In the rows, zero is written as 128.
These are runs of 6 systems, one row a step. Runs of the same system follow the same rule from any start.
K_395, path 1, 11 rows:
[[171 112 129 153 150 117 129 116 114 133 141 118 103 177  98 127 107 102
  115  84 198  72 167 129 184 109]
 [102 178  89 135 135 160 104 138  84 111 167 123 152 145 153 144 113 152
  109 134 191 132 158 163  71 145]
 [124  76 150  85 126 141 153 156 117 157 123 135 141 135 124 162  99 123
  103 135 149 111  95 176 154 217]
 [129 119 102 147 115 161 100 162  84 148  71 132 161  69 156 114 204 151
  134 134 120 129  92 131 131 127]
 [148 128 156 111 123 106 140  82 169 139 132 127 183 119 109 128 122 142
  149 149  64 148  44 116 100 129]
 [137  97  89 135 132  86 129 129 138 149 126 100  98 112 105  81 139 150
  142  94 100 135 137  45 181  94]
 [128 178 128 176 136 128 173 105 144  91 153 133 161 155 103  95 109 117
  155  85 109 141 184 129  82 101]
 [102  96 123 150 151 118 148 135 128  96 149 116  69 184 177 174  65 134
  133 116 149 119 152 111 154 164]
 [118 135 162 147 149 160 129 202 123 108 135 135 115  87 143 113 162 104
  109 148 171  86 181 151  87 154]
 [123 103 174 133 153 162 114  90 117 146 110 119 140 127 145 202 121 104
  139 151 162  96  57 175 119 110]
 [140 102 113  70 133 144  76 146 129 157 154  93 117  78 114 125 167 170
   70 156 114 141 106 114 114 104]]
K_899, path 2:
[[136 102 139 132 103 157  91 134  90 167  85 125 149  73 121 131 175 125
  107 128 139 114  61 126 176  88]
 [145 153  96  77 104 117 114 109 151 141 147 125 189 124 121 125 143 158
  135 141  58 165  76 136  82 100]
 [144  97 103 120 134  82 157  93 147 148 104 121 108 138  88  87 123 153
  145  99  81 170 142  77 176 160]
 [131 187 129 197  92 115 155 147 118  79 125 163 158 137 127  66 124 120
  139 100 119 135 169 102 131 128]
 [ 88 135 129 134 137  98 164 144 150 107 158 134 111 177 174 163  59 100
  184 133 145 102 130 127 117 161]
 [ 69 105 158 140 155 157 129 172 125 132 113 115  59  74 140 134 145  88
  133 142 161 108 180 126 125 121]
 [143 120 188 135 133 188 118 106 134 111 127 129 143 130 132 184 135  97
   98 136 122 109 102 195  98  69]
 [175  92  99  79 164 122  74 111 143 133 146  93  87 143 149 161 155 176
   94 155 114 129 115 115 125  99]
 [194 151 133 112 132 108 102  95 121 160 117 139 151 121  49  71 169 135
   94 133 160 129 148 135 143 136]
 [122 163  72 143  83 112 117  99  79 132 141 136 182 169 131 127  83 161
  129  98 152 149  89 113 165 131]
 [ 86 131  74  82 103 106 163 198 127 151 136 139 138 119 132 101 115 136
  148 117 114 144 158 132 125 206]]
K_215, path 3 (11 x 26):
[[161 127 144 105 128  68 105 127 163 132 116 142 124 109 142 101 150 154
  147 193  99 130  75  78 131 179]
 [111 144 149 149 116  92 141 108 146 162 125 125 147  79  69  68 128  99
  166 116 120 123 105  67 148  83]
 [ 87 144  85 135 125 129 161  96 142 123 155 109 133 163 129 146  85 116
  173  78  89 157 149 125 109  60]
 [116 106 115 126 156 136 154 143 143  94 130 123  53 164 143 139 116 130
  114 109 113 151 228 141 128 159]
 [142 138 181 184 125 152 115 173 110  80 110 158 101 130 165 135 140  95
  104 144 178  77 153 147 148 136]
 [116 143 138  92 125 123  77 156 128 145 157 122 132 114 167 172 123 114
  136 186 180  78  67 141 107 111]
 [123 100 122  61 142 141 105 103 125 208 113 106 128  85  69 133 157 121
  117 138 142 141 111 156 131 112]
 [164 141 118 138 101 161 120  70 105 123 103 137 171 143  93 121 148 157
   85  95  84 182 121 160 136  92]
 [185 150  90 118 106  78 128 127 143  90 147 149 139 188 143 103 117 177
  112 130  88 152 137 103 142 171]
 [116 151 127 165 120  74 149 155 121 134 107 152 124 115 120  66 122 114
  174 132 165 111 146  75 163 192]
 [ 32 148 140 157  98 138 159 147 118 133 138 130 149  99 146 140  77  87
  176 116 134 125  99 117 119 112]]
K_408, path 4 (11 x 26):
[[161 154  93 159 101 137 112 123  83 138  61 162 153 146 141 122 177 107
  160 101 142 115 130 167 175  99]
 [ 98 179 107  87  95 102 108 109 133 111 147 153 130 149 155 138  94 163
  126 180 110 188 116 129 101 177]
 [124  96 134 104  88  91 151 184 141 159 105 148 104 112 112 100 124  87
  138 112 114  98 122 104 211 144]
 [ 88 179 123 154 109 152 120 118 123 113  87 151 143 109 169 144 157 101
  185 139  95 152 122 158  92  74]
 [117 103 154  71 126  98 141 105 184 116 159 125  69 161 129 162  74 126
  109 153  80 157 131 122 139 137]
 [157 129 130 151 127 120 110 157 128 128  91 138  78 111 122  98 182  88
  138 110 139  94 182 119 179  64]
 [118 199 139 128 124 129 100  62 125 110 139 149 133 169 137 163  99 115
  142 165 161 149 132 173  90 107]
 [118  96  98  66 108 103 104 157 123 161 152 114  68 139 119 134  98 135
   86 130 157 123 143 108 195 142]
 [138 167 123 131  96 158 116 151  95 146  74 170 162 108 115 110 185  85
  140 122 143 118 149 197 135 111]
 [113 133 122  95 103 121 107  85 124 116 119 144 121 161 171 182  93 163
  120 172 102 177  70 143 138 166]
 [153 119 119  85  91  85 121 191 156 149 118 144 105  93 106  72 166 114
  123 133  88 115 138  92 174 122]]
K_408, path 5 (11 x 26):
[[138 153 113 133 115 135 178 138 146 120 122 147 152 151  95  97 141  88
  156  72  87 135 195 172 113  93]
 [104 125 120 168 150 128 136 100 114  79 106 138  72 182 189 168  94 148
  140 136 136 155 159 125 140 172]
 [128 150 171 119 109 108 109 206 149 107 170 147  95 101 130  94 127 100
   94 165 165  80 160 106 128 139]
 [110 121 147 126 147 145 111 107 112 171 102 122 138 118 137 181 132  79
  176 143 181  82  74 169 129  95]
 [100 117 115  66 124 160  93 105 129 148 152 100 106  95 109 146 133 164
   68 150 100 186 128 136 102  96]
 [220 101 130 118 117 124 142 117 134 133  96 147 145 168  90 112 159 121
  101  89  99 114 136 166 182 123]
 [144 186  76 166 126 101  90  96  99 102 100 147 137 147 172 108 153 176
  159 153 137 161 128  99 119 144]
 [103 152 143  99  88  70 154 147 148 143 170 148 144 133  90  89  65 110
  134 135 144 125 117  98 149 182]
 [ 62 110  94 153 108 153 150 175  98 151  92 122 130 101 163 145 134  91
  183  87 125 113 120 133 157  97]
 [ 95 133 163  99 129 164 152 125 166  94 135 140 114 126 148 161 119 121
  115 158  64 173 152 180  62 141]
 [181  68 174 137 148 112 120 131 156 109 103 124  61 140 144 143 146 120
  108 137 111  92 122 100 189 117]]
K_279, path 6, 11 rows:
[[125  92 130  63 165 110 115 177 159 168 145 106  85 110 141 157 140  96
  151 161 157  72 125 139 117 133]
 [114 128 158 139 147 175  99  80 110 162  89 115 120  68  87 125 177 113
  116 133 142 148 128 147 118  65]
 [173 126 120  94 102 142 103  95 134 110 167 121 149 170 119 155 106 166
   59 116  89 154 100 147 131  83]
 [186 134  58 110 142  89 113 135 112 141 108 136 126 161 122  87 164 170
  136 120 142 134 169 119 155 181]
 [102 184 157 185 103 116 143  96  97 122 110 165 172 128 109  97  94 119
  149 135 174 139 110 121 133 178]
 [ 64 113 101 103  83 116 151 191 129 137 164 122 141 128 169 155  71 117
  150 115 113 112  82 111 145 136]
 [107 102 127 113 150 146 163 164 153 144  78 131 111  86 134 123 182  98
  175 126  74 137 163 159 101 139]
 [144 106 209 172 139 142 125  71 159  85 107 129  96 127 135 152 126 122
  107 147  86 139  98 110 138  89]
 [186 131 111 100 137  88  93 164 163 112 189 109 101 144 128 108 139 138
  103 135 129  85 150  83 130  74]
 [132 164 107 130 174 118 117  71 115 163 122 120 119 146  78 113 135 108
  163 122 198 129 189 151 109 119]
 [ 69 139 128 141  88 167 117 110  75 114 149 127 128 134 126 151  68 147
   63 113 164 168 129 136 152 135]]
K_395, path 7 (11 x 26):
[[105 136 150 135 139 128 162 118 158 108 139 127  71 131  87  99 111  97
  117 102 112 155 230 125 127 109]
 [137 142 143 171 127 152 124 123 116  70 119 150  86 188 175 174 108 103
  116 117 151 109 174 169 147 103]
 [131 149 148  92 142 121  83 162 135 111 153 141  87 132 166 154 131 123
  107 201 183  98 145 156  98 164]
 [120 125 168 102 119 149  98 124 102 184 100 140 133  89  90 137 142  88
  112 152 195 100  99 173 155 129]
 [119 141  88  79  85 158  85 113 103 160 124 126 165 111 128 153 147 149
  103 132 102 165  78 164 127  76]
 [177 117  99  66 109  91 134 105 153 154 105 145 141 147  93 102 147 153
  123 127  62 174 125 140 152 164]
 [142 169 106 182  92  92 128 106 103 110  82 163 137 137 125  69 138 143
  149 112 117 159 138  82 181 141]
 [ 90 181 127 142  85  79 155 154 154  95 165 153 143 150 157 113  69 105
  172 132 111 126 120  94 120 133]
 [ 56 107 127 118 140 115 163 166 146 146 115 123  63 111 144 135 109  76
  185 124 135 117 175 120 143 140]
 [ 85 133 184 159 135 191 134 123 133  95 101 136  91 100 147 156 144  92
  117 138 107 144 166 170  98  88]
 [175 101 169  96 140 135  90 118 163 104 130 128  76 153 161 185 142 117
   95 168 112 103 112 153 139  87]]
K_899, path 8 (11 x 26):
[[138 134  61 148 170 150  95 135  87 114 157  93 122 156 163 146 137 177
  115 112 180 121 166 126 100 123]
 [142 111 153 104 153 144 139 131 109 157 138 129 155 125  87 128 118 136
   88 141 188 115 129 175 112 219]
 [120  96 100 159 114 159 109 152  65 150 102 114 169 100 160 142 145 159
  121 110 153 107  53 111 163 132]
 [122 129 119  83 130 125 141 152 151 153 144 120 194  86 119 113 149 153
  143 152  78 144  81 134  59 163]
 [126  70 137 164 149 117 165  84 136 148  90 105 133 109 101 110 128 146
  156  93  82 147  88  72 167 137]
 [138 166 130 181 123 124 152 149 149  76 164 128 167 117 130  75 135 148
  131 106  83 134 151  83  75 104]
 [133 105 139 154 183  95 180 103 161 120 153 108 116 180 128 143  74 113
  181 106 146  97 146 110 118 160]
 [ 85 131 142 187 162 163 121 158  99 105 143 104  90  90 140 114 132 126
  111 122 190 111 188 103 107 123]
 [141 107 171 124 155 175 142 132 130 126 162 114 162 149 127 186 103 106
  106 122 162  79 104 196  86 125]
 [137  74  97 115 183 157  83 130 103 151 119  81 101 103 157 161 171 176
  109 144 150 124 112 116 118 128]
 [183 129 165 117 134 145 117 107 124 150 133 130 193  96  62  93 161 148
   77 140 134 126  96 150 103 146]]
K_215, path 9, 11 rows:
[[195 108 141 164 137 149 105 102 105 142  81 130 153 136 119 140 174 114
  128 104 145  84  88 151 172  73]
 [137 179  96 101 138 114  91  94 132 120 179 116 161 137 127 122 123 184
  113 164 131 167 117 117  57 131]
 [152  89 123 114 125  96 160 121 122 167 125 126 125 146  62  93 101 125
  106  86 150 119 143 113 202 173]
 [100 169  84 199 108 155 140 147  77 102 106 140 183 121 165 110 144 145
  161  93 127 142 128 124 107 125]
 [ 98 100 154  91 132 106 171 144 169 119 158 131 117 150 147 159  67 130
  134 151  99 138 106 132 113 208]
 [120  75 144 167 146 144 130 166 119 139  76 112  94  66 140 108 184 115
  143 115 117 103 126  88 167 107]
 [133 163 179 141 144 146 134  98 166 101 156 129 168 132 131 151 122 103
  148 149 104 117 105 157  47  76]
 [146  77 111  95 168 105 104  96 146 148 154  81  59 150 118 149 111 153
  105 125 139 127 139  88 164 105]
 [161 166 126 165 141 156 129 142 104 120 128 135 157 116  86  79 170 113
  109  97 168 109 198 156 100 105]
 [124 139 117 134 121 127 119  89  98 113 150 135 145 197 160 186  59 148
  119 133 174 127  87 149 141 161]
 [113  99  88  91 125 131 121 208 107 160 132 114 124  75 125  96 160 156
  101 130 142 122 144 111 136 187]]
K_279, path 10:
[[103 123  73  93 101  90  97 174 128 129 121 133  62 142 190 144 126 129
  151 149 119 128 135  97 178 125]
 [125 170 179 111 112 128 136 134 152 138  90 175 119  97  88  95 159  66
  138 159 130 131 172 177 116 133]
 [109 124 138 123  94 122  93  89 125 124 118 134  86 154 160 183  96 110
  128 141 122 134  81 119 187  62]
 [149 161  99  59  98 109 101 178 153 132 142 147 102 113 113  89 169 123
  102 153 103 142 188 145 119 117]
 [147 145 145 139 123 115 120  47 116 144  67 161 109 171 110 145 122  93
  157 131 154 141 130 164 183 124]
 [ 92 179 112 109  51 113  85 167 112 104 156 153 110 114 156 110 110 147
   85 160 124 156 126  93 152 114]
 [146 134 111  71 110 100 152 147 148 164 101 164 130 161 110 136 133  70
  174 124 125 105 149 197 156 148]
 [ 68 153 135 155  95 133  96  98 106 119  72 151  85  92 160 132 141 128
  142 165 114 181 113 101 158 111]
 [158 139 164  68  72 104 136 171 177 117 160 163 128 146 110 122 109  87
   95 139  84 110 125 157 148 108]
 [136 139  81 124 140  94  98 102 125 146  72 134  72 143 153 131 168 110
  193 139 130 133 151 119 167  92]
 [103 188 185 115  83 122 115 102 143 107 146 165 112 112  87 100 101 106
   82 164 129 168 159 135 120 121]]
K_471, path 11:
[[155  98 195 139 147 134 138 122 175  85 159 111 104 109 110 112 126 150
   65 138  75 137 136  91 105 118]
 [197 109 129 167 182 116 110 110 137 122 139  99 120 156 128 134 152 120
  148 105 160  62 130 105 136  62]
 [107 163 112 132 171 134 102  85 107 143 177  95 140 121  93 119 109 157
  117 142 203 140 154 120  71 132]
 [117  78 128 128 122 158 159 143  92 154 150 110 149 141  88 140  80 130
   78  69 168 109 125 149 174 162]
 [142 114  89 146 142 178 127 168  83 117 100 130 171 130 182 153 174 162
  127 118 127 120 120 177  97 171]
 [145 105 170 120 143 105 143 114 150 127 123 136 158 116 132 126 121 160
  128 172 102 135  59 112 110 218]
 [131  97 126 160 126 116 133 157 132 146 119 102 157  75 130  95 158 136
  159 105  98  99  68  57 148  83]
 [118 153 113 141 164 128 164  84 160 126 151 107 169 137 106 120 121 125
  184  99  87 147 141 132  54  89]
 [107  88 120 155 160 123 161  95 133 109 142  95  75 154 117 123  83 157
  109  89 115 164 177  79 153 146]
 [160 137 151 197 145 158 140 174 114  69 148 134 134 144 145 113 139 123
   99 101 161  79 182 135 111 122]
 [117 120 150 134 179 128 115 116 125 125 155 110 119 152 166 185  91 129
  146 168 197  85  95 139  96 163]]
K_471, path 12 (11 x 26):
[[ 80 152 119 107 123 152 149 125 126 137  81 158 139 122 152 155 139 104
  176 149 106 165 139 202  87 168]
 [114  91 167 106  91 121 127 129 154 110 106 145  82 112 147 139 117 144
   87 156  57 169  95  99 175 148]
 [193 151 135 135 117 102 109 160 164 109 116 147 130 123 139  99 190  98
  154 132  92  84 134 119 131  55]
 [108 180 124 118 148  85 103  45 147 145 136 124 100 148 110 131 101 116
  176 164 156 156 138 108 111  98]
 [ 89 133 117 112  87 134 129 150 111 138 161 122  94 118  84 100  89 114
   73  91 150 142 183 111 175  97]
 [147 145 106 130 120 161 135 149 105 107 103 159 129 183 158 166 138  96
  135 107 148 109 176 221 134 130]
 [110 135 142  95 119 118  90 129 120 118 114 149  89 123 169 152 122 157
  100 206 148 154 111 130 132 205]
 [151 119 171 107  81 115 116 182 138 156 115 150 147  80 105 104 155  88
  115 141 124  77  73 122 172 107]
 [115 155  85 100 126 125 105  85 132 163 102 124 153 126 140 154 156 116
  195 137  99 153  97 155 102  64]
 [116 132 116  84 104 101 141  96 153 137 135 131  99 128  76  90 108 151
   98 124  74 203 168 106 145 145]
 [171 146 116 181  93 119 138 146 111  91  95 163 121 171 143 103 140 107
  132  79 119 110 172 128 192  98]]

Name the system that made each run.
path 13, 2 rows:
[[105  80 152 170 205 170 129 134 119 115 127  85  94 101 158 157 141 147
  124 140 165 108 146 119  88 155]
 [163  97 189 148 169 172 114 130 126 124 158  99 161  99 106 140 144 134
   77 137 162  79  94 140  87 116]]
  K_899
path 14 (2 x 26):
[[110 181 179 111  71 139 135 162 146  94 161 172 133 127 114 118  97  88
   82 148 126 131 159 167 111 123]
 [124 114  97  91 123 114 106 135 117 158  85 141  83 159 169 180 137  89
  174 141 151 104 123 168 179 116]]
  K_395
path 15, 2 rows:
[[ 98  67 171 129 138 188 134 102 120 127 146  92 116 120 121 186  89 138
   66 110 119 138  93 142 135 103]
 [213 102 108 111 158 148 107 164 141 115 140 110 137 131 131 121 198 152
   90 117 101  98 153 151 102  99]]
  K_408
path 16, 2 rows:
[[ 88 116  94 104 134 176 137 171  93 145 161 107 124 140 128 160 102 115
  104  92 184 111 176 184 119 134]
 [137  97 146 118 140 186 121 152  97 124  93 138 123 118 149 162 159 144
   74 145 147 129 137 196 123 191]]
  K_408
path 17:
[[136 125 179  77 123 134  88  95 136 142  99 152  82 125 126 170 134 111
   95 196 149 140 111 178 146 150]
 [165 136 122  92  84 115  59 125 119 151 111 139 115 108 121 120 167 130
   94 152 123 124  87 117 183  64]]
  K_408
path 18 (2 x 26):
[[154  85 144  76 166  90 154 116 166 159 173 105 119 161  86 139  81 124
  121 131 149 102 126 131 132 181]
 [118 138  94 190 135 160 107 137  64 136  91 117 131  93 128  98 174 140
  128  94 177 121 157 107 153 100]]
  K_899
path 19:
[[ 91 121 106 111 158 127 131 132 143 101 127 119  68 125 163 134 129 167
  124 159  99 184 187 115  91 186]
 [159 118 214 167 109 121 146 153 143 104 116 158 117 120 104 104 121  77
  102 127 147  75 130 123 177 130]]
  K_408
path 20 (2 x 26):
[[116  77 173  83 128 108 133 152 159 155 169 105 107  89  88 118  97 130
   81 147 124 114  98  84 150 151]
 [158 122  99 165 144 150 135 123 112 149  90 115 169 116 118 116 186 110
  178  77 116 101 119 141 128  56]]
  K_215
path 21 (2 x 26):
[[174 110 102 192 191 145 159 123 123 113 120 100 169 147 136 119 161 148
  166  79 122  99 142 128  87 123]
 [112 118 144 173 178 127 146  87 125 102 166  96 138 138 129 127  82 179
  121 136 152 146 119  80  84 185]]
  K_471
path 22 (2 x 26):
[[148 178 175 194 106 143 104  84 117  76 124 153 161 143 151 138 123 123
  121 143 133 122  87 129 118  80]
 [136 116  78  59 148  74 112 143 160 155 193  93 106 156 133 140 100 145
  146 141 138 108 120  95 120 127]]
  K_408
path 23, 2 rows:
[[113 165 163 127 144 127 138 128 161 103 189 119 109 109  83  89 108 120
   94 140 138 139 197 111  69 115]
 [134  84 140 154 153 148 135 108 107 132 121 111  86 173 131 175  95  95
  123  88 182  86 142 146 189  99]]
  K_471
path 24, 2 rows:
[[ 99 102 136 160 180 134 136 172 128 152 142  86 120  76 129 117 146 104
  170 118 173  69 133  92 103 110]
 [ 99  95 162 145 172 190 150  89 132 132 153  81 147 113 109 172 109 129
  115 104 121 134 116 153  71  86]]
  K_395
path 25:
[[ 99  91 142 135 204 123 143 101 151 150 149  75  77 101  97 118 117 135
  140 131 152 131 169  83  99 139]
 [134 110 160 186 145 188 154 129 109 107 150 104 147 134 104 138 117 105
   92  66 152  94 154 150 123  71]]
  K_215
path 26, 2 rows:
[[101 108 169  87 144 136 155 144 158 165 170 109 122 115  79 148  92  63
  132 118 160  84 139 166 109 103]
 [110  99  89 124 151 193 102 106  85 140 100 100  98 125 140 171 158 146
  103 104 136 156 159 173 131  87]]
  K_395
path 27 (2 x 26):
[[112 119 166 171 153 131 139  95 113 152 100 120 182  80 111 111 136 143
  157 146 146 128  56  99 108 175]
 [ 98 103 127 147 125 133 149 150 138 130 180  85 169  88 125 115 104 155
  126  97  90 124  75  62 104  96]]
  K_899
path 28 (2 x 26):
[[120 114 122 123 160  69 158  96 171 150 149 102 143 131 116 115  99 142
  193 131 105 132  87  65 108 150]
 [ 84 128 138 188 143 137 166 133 126 121 138 104 119  88  88  73 119 119
  134  80 128 139 182  75 122 106]]
  K_899
path 29, 2 rows:
[[178  83  97 111 172  91 135 110 163 155 103  98 102 125 107 102 175 148
  160 111  77 133 139  88 145 114]
 [131 186 145 198 125 124 144  67 121  94 119 147 148 136  91  79 121 129
  138 107 128 163 167 105 118 105]]
  K_408
path 30 (2 x 26):
[[114 128  88 141 111 154 116 105  93 139 172  92 187 136 123 147  97 162
  113  83 129 135  73 113 122  67]
 [149 101  72  87 157 131 169 154 139 143 143 110 150 149 106 110 140 158
  129  91  97 146 179 156  98 185]]
  K_408
path 31, 2 rows:
[[113 163 149 127  91 123 115 124 103 156  78 170 104 106  85  94 145  75
  128 134 173 131 165 154 186 127]
 [ 99 174 119 105  58 133 100 123 116 112 128 162 132 154 170 171 102 107
  128 145 109 148  92 161 149  77]]
  K_279
path 32:
[[109 110  97 102  82 165 113 146 106 137 122 120 164  90 139 134 146 172
   83 120  67 175  76 127 131 115]
 [209 107 117 113 133 100 158 120 158 129  94 147 166 161 117 108 163 143
  149 113  58 133 112 146 135 168]]
  K_279
path 33, 2 rows:
[[146 162 140 113 127  89 125 126 138 161 151 132 137 101  45  50 134 113
  117 131 171 119 170 103 132 136]
 [ 87 153  91 159 102 144 138  86  90 133 131 124 152 172 131 159  75 113
  160  77 151 140 122 144 152  79]]
  K_279
path 34 (2 x 26):
[[137 108 210 118 103 117 152 106 169 114 131 147 140 115  98 124  98 124
   92 153  74 144  73 117 138 156]
 [165 113  80 133 125  84 118 163 146 134 131 113 115 136 149 104 157 124
  171  96 102  85 123  72 169  61]]
  K_279
path 35:
[[ 68 130 116 131 108 145 118 156 110  97  97 145  83 110 199 149 131 155
  122 167 107 175 136 121 129 184]
 [153 103 207 109 106 118 144 173 170 130 112 158 128 102 117 124 143  71
  123 153 101  79  93 146 150 131]]
  K_899
path 36, 2 rows:
[[103 155  52 109 153  89 110 115 117 159 132 110 136 116 133  99 142 172
  180 146 139 163 138  90  93 166]
 [ 88 120 167 147  88 133 188 129 122 138 127 145 154 116  70  95  75 102
  109  86 121 146 132 127 166 165]]
  K_408
